One turn moves every row onto another: examples first, then more rows asked
E: [  7  14   7  33  19  20  -1 -50   9  10   7 -13  17   0  -2  -8  -7  31
 -49 -11  -3  11   3  20  -3   8   9  14   6  -1   8  -3 -29 -10  -3]
H: [ -8  -9   3   4  11  -2  26  -9   9   3 -13 -12  12  -7 -17   4 -22  20
 -48  27  -4   7  -9  14  15   0   1  26 -13 -15  14 -15   7   8  -2]
N: [-16 -10   2   1   9  11  19 -26  23 -14 -12 -33  15  24   5   7 -47  -7
 -25 -19  15 -10  15  15  -5  -7 -15  27 -19 -14  20   7 -16 -12   7]
U: [ -6 -15 -15  21  18   2 -14  -5   8 -23  19  -9 -15  -6 -12   9 -26   8
  -4 -15  17   4 -28   0   1  18   3  22   6   4   2 -16  -5   7  14]
S: [ -2 -11  -1  -5  17 -27  -3 -14  35 -18  -5  -3  23  16  -3  -8  -5   9
 -11 -33  11  -5   0   9   6  -5  15  19  -8   4  -3  15   2 -16  27]
Y: [-12  20   5  12  10   2   3 -15  17  -5  -1 -26  -8  -1  -8  14 -29 -12
 -37  15   9  10   1   3   9  42   0  25 -19   4  -8 -20 -18 -14 -14]
X: [-13  14 -12   7  17 -15 -10 -26   8   6 -14  18 -20 -28 -18   7   5  -7
 -42 -15   5 -14 -14 -28   5   6  -6  18 -12   2   2  15 -22 -12  -1]
Q: [ -9  23   6   1  -6 -11   3 -22   7   0 -10  -7   8 -27  -1   6  -1  37
 -32 -15   6  -6  16 -27   8  23 -19  28 -15   8   9   9 -33 -18 -11]
G: [  6 -11  -2  15  -5  -6  22 -15   8  26 -13   4  25   6   7  18  -1  29
 -25   8  -2   6   3   3  -3  11   3  25 -17   1  20   3 -33 -22 -16]
J: [ -2   6  17   7  25  -6  15 -21  29  -5  -7 -39  10 -15 -22  38 -22  -5
 -41 -26  11  16  -6   4 -15   8   1  32  -9 -22   9  -5 -21 -13  11]
F: [  3  -3  15   4   7   0  -7  -6  19   6  -9   8  40   5 -26 -23 -21   8
 -13 -18   8  -8  -4  -8  15   7 -24  31 -17 -15  17  22 -33 -16   6]
Z: [  3 -15  11  23  27  10 -11 -13  29 -25   4 -21  12  21 -19   9 -46  -6
 -18 -23   4   6  -5  15  26   5  -2  29 -15  23  18   5 -32  -5  -3]
P: [ -1  23   5   3  35 -14   1 -28  18  15 -18  14 -15  -4  -8  -9 -11   7
 -45 -23   3 -14 -14 -30  14  -1  -3  15  -6   9   2  18 -18 -15  18]
R: [-18   1  32  32  14  10  -5 -25  10   8 -14  -7  16   5 -17  -2 -20  22
 -45 -27  34  -2 -24   0  10  -3 -19  15 -20  -2   0   7 -41  -7  -6]
V: [ 10   1 -28   2   8   6  19 -17  17 -10  13  22 -11  -7   3  24 -29  25
 -35 -15   1  -9   1 -23   3 -11   7  11   2   2  27 -16 -25 -15  -6]
T: [ 13  -5 -33   5  15   1   6 -43  15 -27  11   7  -6   2   6  25 -23  13
 -25 -23  -3  -8  15  -2   5   4  14  12  -1  12  29  -9 -17  -3  -9]
W: [-35 -19  -7   3  16   8   5 -40  21   2 -24   4  20 -14   2   0 -18  -7
 -47 -17  27 -10 -17  22   0   7   8  20 -17 -12  23   5 -36 -12   6]
C: [ 14 -11   7 -16  10 -22  10  -9  28 -16  -2  -3  25   7 -12  -4   5  18
 -24 -38  -1  -2  -1 -13   3 -15   5  34 -11  -4   5  15 -20  -5  22]
L: [-21   0 -23  16   4  -2   3 -12   5 -17  -7 -16 -20  -6   4  32 -32   8
 -31  -2   1  -1   5  11  11  10  -9  24 -13  25  23  14 -13 -19 -26]
D: [  2  -8  -8  12  28   2 -16  -8   7 -29   8  -4  -9  11 -25 -15 -32   5
 -23 -14  13   9 -36   8  14  11  -6  21   2  -1   5   8   0  15   6]

Y goes to G
P goes to S
Now find these:
F goes to Z
C goes to D
H goes to E

